Where one turn sends some rows of the set: a few examples, then the rows asked:
rupi: [-1.48 -1.66  1.53  1.81  1.56  1.82 -2.43 -0.58  2.04  0.00 -0.77  0.90
  1.03 -1.47 -1.27  1.39 -2.22  2.35  0.52  0.74 -0.08  0.84 -1.87 -2.18
 -1.54 -0.74  0.55  0.13]
gonup: [-1.05  1.12  0.33 -0.92  0.94  1.68 -1.05 -1.89  0.49  1.13  2.12  1.99
 -1.66  0.01  0.34 -1.31  0.23 -1.49  0.39  1.34  0.56  0.13 -0.48 -0.62
  2.28 -1.70  0.82 -0.20]
Zamir: [-0.87  3.20  0.36  1.35  0.91 -0.10 -2.31 -4.14  1.35  0.99 -1.61  1.04
 -0.10 -1.28 -0.19  1.31 -1.77 -1.22 -0.61  1.91 -0.46  0.19 -0.80 -0.81
 -2.28 -0.10 -0.23 -0.02]
dak: [-2.17 -0.23  1.44 -2.03  2.64  3.10 -1.83 -1.19  0.05  2.39  1.23  2.04
 -0.66 -1.05 -1.09 -1.15 -2.82 -0.07 -1.26 -0.54  1.29 -0.99  0.97  0.80
 -0.06 -1.42  1.13 -1.66]
tivek: [ 0.51 -0.14  1.48  0.43  1.98  0.30 -2.15 -2.37 -1.17 -0.86 -1.67  2.49
 -0.36 -0.66  0.61  1.81 -0.76  0.73 -0.78  1.82 -2.69 -0.92  0.07  0.64
 -0.37 -0.40 -1.07  1.03]
giz: [-1.08  1.81 -0.31  0.81  2.10  1.36 -3.46  0.28 -0.98  2.67 -0.14  0.71
  1.51 -1.44 -1.32 -0.58 -2.16 -1.30 -0.76  1.60 -1.62 -2.30 -0.31 -0.86
  1.54 -0.13  0.66  0.14]
Vitud: [-2.01 -0.17  0.76  2.39  0.96  1.24 -2.39 -1.36  2.61  0.91 -0.05  0.00
  1.74 -1.11 -0.50  0.17 -2.38  2.83 -0.54 -0.07  0.19  1.22 -1.60 -0.65
 -1.33 -0.47  0.64  0.71]
lirub: [-1.37 -1.83  0.48  1.83  0.56  0.99 -2.52  0.74  1.16  1.04 -0.56  0.53
  0.85 -1.28 -1.47  1.75 -2.18  1.82 -0.11 -0.49  0.45  1.34 -0.27 -2.07
 -1.13 -2.25  0.35  0.00]
luf: [ 1.35 -1.21 -0.50  0.53 -2.09  0.90  0.12 -1.46 -1.66  2.03  0.44  0.97
 -0.09 -1.50 -0.73  1.84 -1.41  0.31 -2.17  1.39 -0.03 -0.34  1.08 -1.49
 -0.63 -1.07  0.18  0.18]
soti: [-0.17 -0.64  1.05  0.16  1.81 -0.73 -2.24 -0.65 -0.50 -0.73 -1.56  1.88
 -1.20 -0.29  0.18  1.83 -1.08  0.77 -0.45  1.83 -2.32  0.92  1.47  0.43
  0.39 -1.53 -0.85  0.35]
tidu: [-1.38  0.95  0.47  1.49  0.21  0.09 -2.03 -4.28  0.56 -0.25 -0.99  0.58
 -0.24 -1.85 -0.55  2.50 -1.86 -1.16 -0.57  1.33 -0.53 -0.10 -2.50 -1.59
 -1.94 -0.78 -0.19  0.60]
sibel: [ 0.88  0.80  0.73 -1.18  1.70  0.67 -1.71 -1.98 -0.06 -0.37 -0.66  2.93
  0.56 -0.41  0.22  0.40 -0.37  1.18 -1.40  1.49 -2.74 -0.05  0.76  1.13
 -1.20 -1.44 -0.73  1.64]
Zoruf: [-1.38  1.22 -0.64  0.83  0.99 -1.25 -1.61 -2.88  0.04  1.01  0.14 -0.38
 -0.55 -1.35 -0.79  3.65 -1.46 -1.74 -0.86  1.59 -0.03  0.46 -1.39 -1.59
 -1.43 -0.01  0.11  0.08]
rogag: [ 1.82 -1.40  1.51  0.82 -1.89  2.16 -0.01 -1.97 -1.09  1.27  0.55  2.18
  0.77 -0.90 -0.08  1.23 -0.95  1.03 -1.08  1.71 -0.32 -1.18  0.70 -1.47
 -0.37 -0.56 -0.83  0.54]
Ruveb: [ 0.02 -1.47  2.02 -0.60  2.17  2.24  0.96 -1.86  1.76  1.55 -0.39  1.40
  0.24 -0.40 -1.10  3.06 -0.73  1.03 -0.62  0.75  0.83 -1.00 -0.18 -2.37
 -0.50  1.97  0.07 -0.10]
tibe: [-1.30 -0.91  1.32 -1.80  2.44  1.82 -1.72 -2.22 -0.75  2.82  1.01  1.40
 -1.43 -1.67 -0.21 -0.50 -3.20  1.27 -1.65 -0.58  0.64 -0.89  0.90  0.53
 -0.56 -0.83  0.78 -2.25]
sukuv: [-1.67  2.20  0.89 -0.86  0.88  3.01 -1.29 -1.21  0.18  1.58  2.12  2.23
 -0.80  0.29 -0.41 -1.06 -0.38 -1.84 -0.58  1.34  0.50 -0.62  0.34 -0.17
  2.19 -0.41  1.29 -0.94]
redeg: [ 1.11 -0.16  1.21 -0.33 -2.16  0.74  0.17 -2.20  0.38  1.95  1.31  2.52
  1.56 -1.39 -0.72  0.72 -1.66  1.56 -1.29  1.46 -0.20 -1.98  1.44 -1.03
 -0.55  0.51  0.17 -0.27]
sufud: [-0.25 -0.79  1.13 -0.64  2.71  1.68  0.90 -1.56  2.90  1.88 -0.74  1.71
  0.70 -0.36 -1.08  1.78 -1.39  1.07  1.16  0.19  1.13 -0.73  0.76 -1.19
 -0.52  1.85  1.22  1.34]
tikob: [-4.62  2.21  1.39 -0.81  0.87  2.70 -1.61 -1.64  0.57  1.39 -0.39  0.56
 -0.65 -0.61 -2.03  0.10 -3.03 -1.14  0.03  0.01 -0.76 -0.67  0.83  0.98
  1.18 -0.99 -0.54  0.99]
Nefi: [-4.26  1.95  1.65 -0.71  0.79  2.48 -1.02 -1.50  1.07  1.52 -0.47 -0.10
  0.17 -0.61 -2.01  1.70 -2.85 -0.17 -1.49 -0.70 -0.97 -0.87  0.54 -0.26
  1.41 -2.01 -0.88  1.71]
vupu: [-2.44  1.77  0.67 -0.19  0.76  3.97 -1.00 -1.23 -0.74  2.35  1.71  0.72
 -1.08 -1.09 -2.00  1.70 -3.07  1.18  2.01  2.33 -0.14  0.12  0.85  0.07
 -1.48 -0.56  1.96  0.37]
rak: [-1.75  1.73 -0.23 -0.09  1.31  2.87 -2.91 -0.25 -1.62  2.55  0.27  0.67
  1.11 -0.89 -1.33 -1.40 -2.47 -1.50 -1.42  0.56 -1.41 -1.42  0.00  0.53
  1.36 -0.23  0.74  0.52]
relat: [-0.76 -0.54  1.06 -0.50  2.41  0.94  0.50 -0.46  1.28  1.37 -0.40  1.04
 -1.23  0.07 -1.45  4.13  0.05  1.11 -0.43  0.86  0.49 -0.32  1.04 -1.50
  0.29  1.73  0.81 -0.30]
zimu: [-3.64  1.51  0.50 -0.53  1.04  3.41 -1.68 -1.26 -0.53  2.13  2.60  0.73
 -0.31 -1.56 -2.39  0.33 -3.09  0.12  1.09  1.77  0.49 -0.58  0.06  1.04
 -1.04 -0.19  1.72 -0.32]

rogag -> rupi
tikob -> sukuv
luf -> lirub
And these:
sufud -> Zamir
gonup -> vupu

